Vevir: [  0 -26 -29  -7   0   0  16  -7 -10  10   0   9]
zapi: [ 24 -23  -8   9   0   4  -5  -9   2  28  11 -12]
voved: [-11 -15 -18   6   7   4 -27  -8  47  10 -47  20]
biki: [ 24 -23  -8   9  21  -5  -5  -9  -9  28  11 -12]
mego: [ 69 -13 -41  19  54 -36  85   6 -71  25 -16   9]
gilob: [-23 -30 -34  13  55 -32  17   2 -72 -15 -11 -37]
Kobis: [ 69 -13  -8  19  54 -36  -1   6 -71  25 -16   9]
gunaz: [ -7 -17 -29  -4  31 -14  59  31 -11 -15   3  -1]
leg: [ -7   2  32   5  16 -25   2 -23  31   3  26  -9]
both Vevir Kobis: 
[9]
both mego zapi: 
[9]

dubes: [ -6 -11  29 -11  -1 -37 -12  41 -12   0  -5 -14  18  -1 -26  14   1 -14
 -22 -52  15 -12  36 -28 -11 -24 -11  -3 -17  16  26  -7 -13   3  70 -48
  -7 -12  -2 -37 -16]
biki: [ 13 -13 -39 -48  16  45  12  16  34  14 -45  19  15  54  19 -46 -43 -38
  51   7  36  19  21   3   2  23 -44  49  31  -2 -26 -48  36  16  10  34
  44  27  44  29  16]
Vevir: [ 61  18  -2 -50 -47 -17 -15 -26 -31 -11   3 -18   6  30 -14  34   2 -20
  -2 -11   5  25  70 -37  45 -29   0 -22 -32 -15  38 -49  76   7 -21  45
  76  20  46  62   4]
leg: [-44 -22  12  25   8 -26  14  11 -16  15   1  -9   6 -53   1  -8   8  15
 -44  -3 -34 -35 -29  12  -9  -2  -1 -29 -23   6 -17  15 -32  23 -26 -29
 -42 -25  29 -15  12]
gunaz: [-24 -65  -7 -73 -36  19  19  -4  -5  43 -52  10  51  10 -11  28 -27 -45
  -4 -37  -5 -52  -6 -37  -6   3 -62  15  -4 -15 -18 -43  11  55  -7 -30
  -4 -28 -41   3   8]
dod: [ 69  54  42  63  33 -23   0   8 -11  -6  48 -24  -8  -9  10  54  79  41
 -26  72  42  42  69  31  40 -16  52  -3 -22  42  39  42 -18  -5  69  48
 -13  71   9   5   6]
setis: [  3  29 -11  43  44 -22 -28  29  -6  -4  14  69 -15 -27  29 -14   6  26
 -16  51 -27  30  -9  47  13   2  22 -29 -22  15 -13  17 -23  -3 -18  33
 -14  20  39  -4  20]
gilob: [ 61  18  -2 -50 -47 -17 -15 -26 -31 -11   3 -18   6  30 -14  34   2 -20
  -2 -11   5  25  28 -37  15 -29   0 -22 -32 -15  38 -17   3 -15  31  11
  11   6 -10 -18 -22]
asked: [ 13 -13 -39 -48  16  45  12  16  34  14 -45  19  15  54  19 -46 -43 -38
  51   7  36  19  21   3   2  23 -44  49  31  -2 -26 -48  36  16  10  34
  44  27  44  29  16]
biki
asked: [ 61  18  -2 -50 -47 -17 -15 -26 -31 -11   3 -18   6  30 -14  34   2 -20
  -2 -11   5  25  70 -37  45 -29   0 -22 -32 -15  38 -49  76   7 -21  45
  76  20  46  62   4]
Vevir
asked: [-44 -22  12  25   8 -26  14  11 -16  15   1  -9   6 -53   1  -8   8  15
 -44  -3 -34 -35 -29  12  -9  -2  -1 -29 -23   6 -17  15 -32  23 -26 -29
 -42 -25  29 -15  12]
leg
asked: [ 61  18  -2 -50 -47 -17 -15 -26 -31 -11   3 -18   6  30 -14  34   2 -20
  -2 -11   5  25  28 -37  15 -29   0 -22 -32 -15  38 -17   3 -15  31  11
  11   6 -10 -18 -22]
gilob
asked: [  3  29 -11  43  44 -22 -28  29  -6  -4  14  69 -15 -27  29 -14   6  26
 -16  51 -27  30  -9  47  13   2  22 -29 -22  15 -13  17 -23  -3 -18  33
 -14  20  39  -4  20]
setis

voved: [ 8 -4 12 -2  6]
dubes: [-36 -11  -1   9 -12]
gunaz: [-33  -9   2  25  10]
leg: [ 11 -10  19 -11  16]
setis: [ 21  17  -3 -77  12]
Kobis: [-42  -1  20  19  16]
dod: [  8  -4  -3 -23  -5]
Vevir: [-34  -3  -6 -10  -8]
zapi: [-7  7  8 32 21]
mego: [-28  16 -11 -29 -13]
gilob: [-23 -31  -2 -13 -18]
biki: [ -4 -18   4  20  16]
both setis voved: 
[12]
both zapi setis: 
[21]
both dubes mego: 
[-11]
both leg dubes: 
[-11]
asked: [-34  -3  -6 -10  -8]
Vevir
both dod setis: 
[-3]

mego: [-57  -3 -26   0]
dod: [-13  -7  57  46]
biki: [ 9 -1 72 -1]
zapi: [ -3  45 -25   3]
Kobis: [-20   0  39  -6]
voved: [-3  2 46  1]
Vevir: [11  5 44  3]
leg: [ 13   2 -25  -2]
asked: [11  5 44  3]
Vevir
both zapi leg: 
[-25]
both voved zapi: 
[-3]
both voved dod: 
[46]

setis: [  8  22 -61  33  58  12 -27   0  43 -95   0 -56  27  26 -24 -36   3  20
 -47 -48  22   5   0]
mego: [ 44  22 -61  33  48  12 -27   0  43 -95   0 -56  27  26 -24 -36   3  20
  33 -48  22  42   0]
voved: [  8   0 -61 -35  48  12 -27   0  43  43   0 -56  27  26 -24 -36   3  20
 -47 -48  22  43 -14]
asked: [  8  22 -61  33  58  12 -27   0  43 -95   0 -56  27  26 -24 -36   3  20
 -47 -48  22   5   0]
setis
asked: [  8   0 -61 -35  48  12 -27   0  43  43   0 -56  27  26 -24 -36   3  20
 -47 -48  22  43 -14]
voved

dubes: [ 1  3 10  2  2  4]
voved: [4 3 3 2 1 1]
Vevir: [  1  -8  26   2 -72 -73]
asked: [ 1  3 10  2  2  4]
dubes
asked: [  1  -8  26   2 -72 -73]
Vevir

